In the data rows, the value 128 means zero.
Some points, one per row:
ndarray[125 233 097 094 130 144 070 071 077 090 123 163 155 120 084 114 072]
ndarray[115 100 133 154 154 097 144 099 138 178 094 129 107 155 193 173 155]
ndarray[113 182 119 105 116 146 093 139 163 121 146 135 165 098 099 124 099]
ndarray[153 132 113 143 140 116 140 099 073 115 127 154 107 148 112 128 125]
ndarray[156 041 158 137 107 120 170 158 125 150 145 095 104 127 126 100 150]
ndarray[153 108 137 133 115 157 135 178 139 095 158 112 127 125 084 114 151]
ndarray[145 121 127 124 127 118 140 100 074 125 123 139 116 142 121 107 107]
ndarray[167 105 146 128 098 152 145 175 130 111 169 122 128 112 067 105 124]
ndarray[130 117 133 130 109 147 129 166 156 113 150 108 135 117 115 127 147]
ndarray[152 076 134 146 131 116 157 123 100 140 130 118 097 159 134 123 152]
ndarray[108 115 121 129 146 107 137 121 153 154 102 125 127 123 166 157 130]
ndarray[142 097 129 154 142 104 156 080 109 157 103 133 101 147 183 148 139]
ndarray[122 133 128 135 144 089 122 091 123 156 090 137 122 132 182 156 140]
ndarray[143 139 142 130 106 162 123 158 114 088 163 116 136 127 076 102 132]
ndarray[148 081 138 144 136 096 154 098 108 172 102 125 102 148 171 138 141]
ndarray[139 151 127 103 113 146 117 146 140 114 159 141 154 107 071 107 095]
ndarray[137 127 110 146 142 110 112 097 101 135 109 153 110 138 149 143 135]
ndarray[161 146 109 114 127 120 131 096 074 117 135 154 115 136 090 108 093]
ndarray[185 024 151 158 131 105 196 115 048 139 121 106 055 171 142 095 174]
ndarray[122 125 147 120 110 150 142 175 167 122 158 122 139 093 095 126 121]
ndarray[159 173 108 125 113 139 102 110 096 110 148 162 142 128 081 118 094]
ndarray[088 141 119 134 141 116 110 131 179 156 111 133 140 113 169 165 130]
ndarray[162 117 131 132 118 128 140 128 086 122 143 135 113 139 097 105 128]
ndarray[054 201 119 118 149 120 077 110 194 147 101 134 166 106 185 174 112]
ndarray[116 078 154 127 114 131 155 183 202 150 146 105 133 097 129 131 146]
ndarray[122 122 110 142 154 104 134 080 094 144 093 138 102 156 176 143 128]
ndarray[121 096 131 126 136 120 141 143 124 121 127 111 117 138 135 112 140]
ndarray[159 153 133 102 102 146 123 111 070 106 144 134 138 127 070 088 088]
ndarray[151 156 128 121 120 136 118 100 086 115 140 144 136 129 093 114 094]
10 more points follow, each with its number after it:
ndarray[140 154 115 118 129 109 109 088 090 125 128 156 131 142 108 127 100] 0
ndarray[114 095 120 143 147 113 144 140 150 147 115 127 113 132 160 139 146] 1
ndarray[126 167 115 125 120 149 099 153 156 104 142 152 143 106 094 136 123] 2
ndarray[152 135 100 150 133 123 130 111 099 116 127 153 104 146 127 126 137] 3
ndarray[124 103 131 144 129 109 136 130 138 136 114 115 111 130 154 127 149] 4
ndarray[080 116 114 143 182 075 141 049 124 181 047 135 106 163 249 186 139] 5
ndarray[106 159 128 106 122 125 108 124 161 140 128 128 161 102 128 121 104] 6
ndarray[123 086 143 133 126 120 154 153 160 142 136 103 119 122 146 125 148] 7
ndarray[078 188 132 105 131 148 092 121 166 112 116 120 167 105 143 147 107] 8
ndarray[177 090 150 151 125 114 163 099 053 125 130 127 087 165 123 109 149] 9
Which three of these numbered points are nearest to each point below, ignoring the 3 directions in which the first points spread most? Their numbers follow each, nearest first.
ndarray[166 083 085 194 188 050 146 007 004 168 051 169 045 220 225 160 159] > 3 2 1
ndarray[122 129 124 123 135 125 131 125 120 133 129 126 125 138 138 120 129] > 7 5 1
ndarray[097 148 115 139 141 122 111 138 182 133 108 144 127 115 159 170 150] > 2 3 1
ndarray[136 161 134 101 092 155 105 153 134 102 162 134 166 102 060 113 101] > 0 7 9
ndarray[113 105 150 141 124 122 141 132 155 148 124 110 123 135 161 145 154] > 9 7 4
ndarray[168 018 132 190 158 087 189 099 086 180 097 128 055 184 197 157 183] > 2 3 1
ndarray[124 163 106 111 132 125 109 118 143 131 141 147 146 112 109 136 099] > 0 7 1
ndarray[113 098 141 122 141 140 152 157 155 134 124 108 121 124 134 127 135] > 5 7 1
ndarray[159 096 148 133 110 157 148 179 131 103 170 123 116 122 070 108 141] > 2 1 9
ndarray[149 154 095 140 140 091 104 058 058 125 101 159 106 147 150 116 118] > 4 7 1
ndarray[081 142 142 115 132 145 117 139 167 122 124 098 146 115 140 136 135] > 8 5 7
ndarray[162 071 131 151 134 122 160 128 078 122 124 130 091 156 134 121 162] > 2 1 3
ndarray[164 149 133 102 096 184 109 195 140 068 191 120 147 109 024 091 129] > 2 3 4
ndarray[159 151 137 126 109 122 118 091 075 118 137 135 126 137 119 112 117] > 9 7 4
ndarray[098 105 153 144 122 141 134 183 191 142 134 106 146 112 150 152 153] > 9 4 7
ndarray[101 124 144 139 137 112 128 126 165 164 119 111 127 126 170 156 151] > 9 7 4
ndarray[147 065 131 154 152 102 170 112 086 154 106 131 080 168 163 132 157] > 1 7 5
ndarray[117 100 136 139 140 134 141 149 152 137 117 119 121 136 157 156 156] > 2 1 9
ndarray[128 137 107 124 144 129 125 117 099 112 118 143 127 149 122 123 115] > 1 5 7
ndarray[204 081 159 115 077 146 165 152 072 108 178 108 116 120 041 053 112] > 6 7 0
ndarray[165 103 124 147 133 130 140 121 096 114 133 127 100 157 116 118 160] > 2 3 4
ndarray[126 101 148 126 120 141 139 157 134 118 124 100 118 135 126 119 148] > 8 5 4
ndarray[036 200 104 109 163 126 084 112 207 150 087 136 169 102 186 189 102] > 5 7 1
ndarray[084 059 172 133 121 146 154 213 220 144 133 074 131 110 153 149 183] > 8 5 9
ndarray[138 118 145 132 100 149 123 171 175 124 159 122 155 109 094 127 128] > 0 9 7
ndarray[118 064 128 164 168 073 166 100 115 177 077 124 073 170 220 168 176] > 1 4 2
ndarray[145 191 102 113 123 111 098 058 080 129 116 166 142 132 124 114 077] > 6 7 0
ndarray[140 146 150 099 090 156 125 161 146 110 173 103 161 095 075 083 107] > 6 7 8
ndarray[139 063 147 141 134 121 171 123 113 153 106 101 102 154 159 137 150] > 5 8 7
ndarray[128 135 131 116 128 138 120 132 106 112 127 122 130 131 121 117 128] > 8 5 4
ndarray[081 205 123 102 117 141 070 154 204 118 134 128 181 072 129 139 113] > 4 7 9
ndarray[138 107 141 133 110 150 140 181 130 092 148 110 119 121 099 098 139] > 4 1 7
ndarray[073 183 116 100 146 143 105 139 179 129 115 140 167 096 136 139 099] > 5 7 1
ndarray[126 129 126 121 124 141 121 157 147 119 140 131 137 111 108 113 117] > 1 7 4
ndarray[123 119 129 115 121 124 139 138 144 134 139 130 133 117 115 128 117] > 0 7 6
ndarray[104 146 109 124 138 117 109 118 162 145 115 137 147 124 152 153 118] > 0 7 1
ndarray[100 100 162 112 105 164 134 218 207 114 162 085 146 085 100 112 147] > 8 5 7
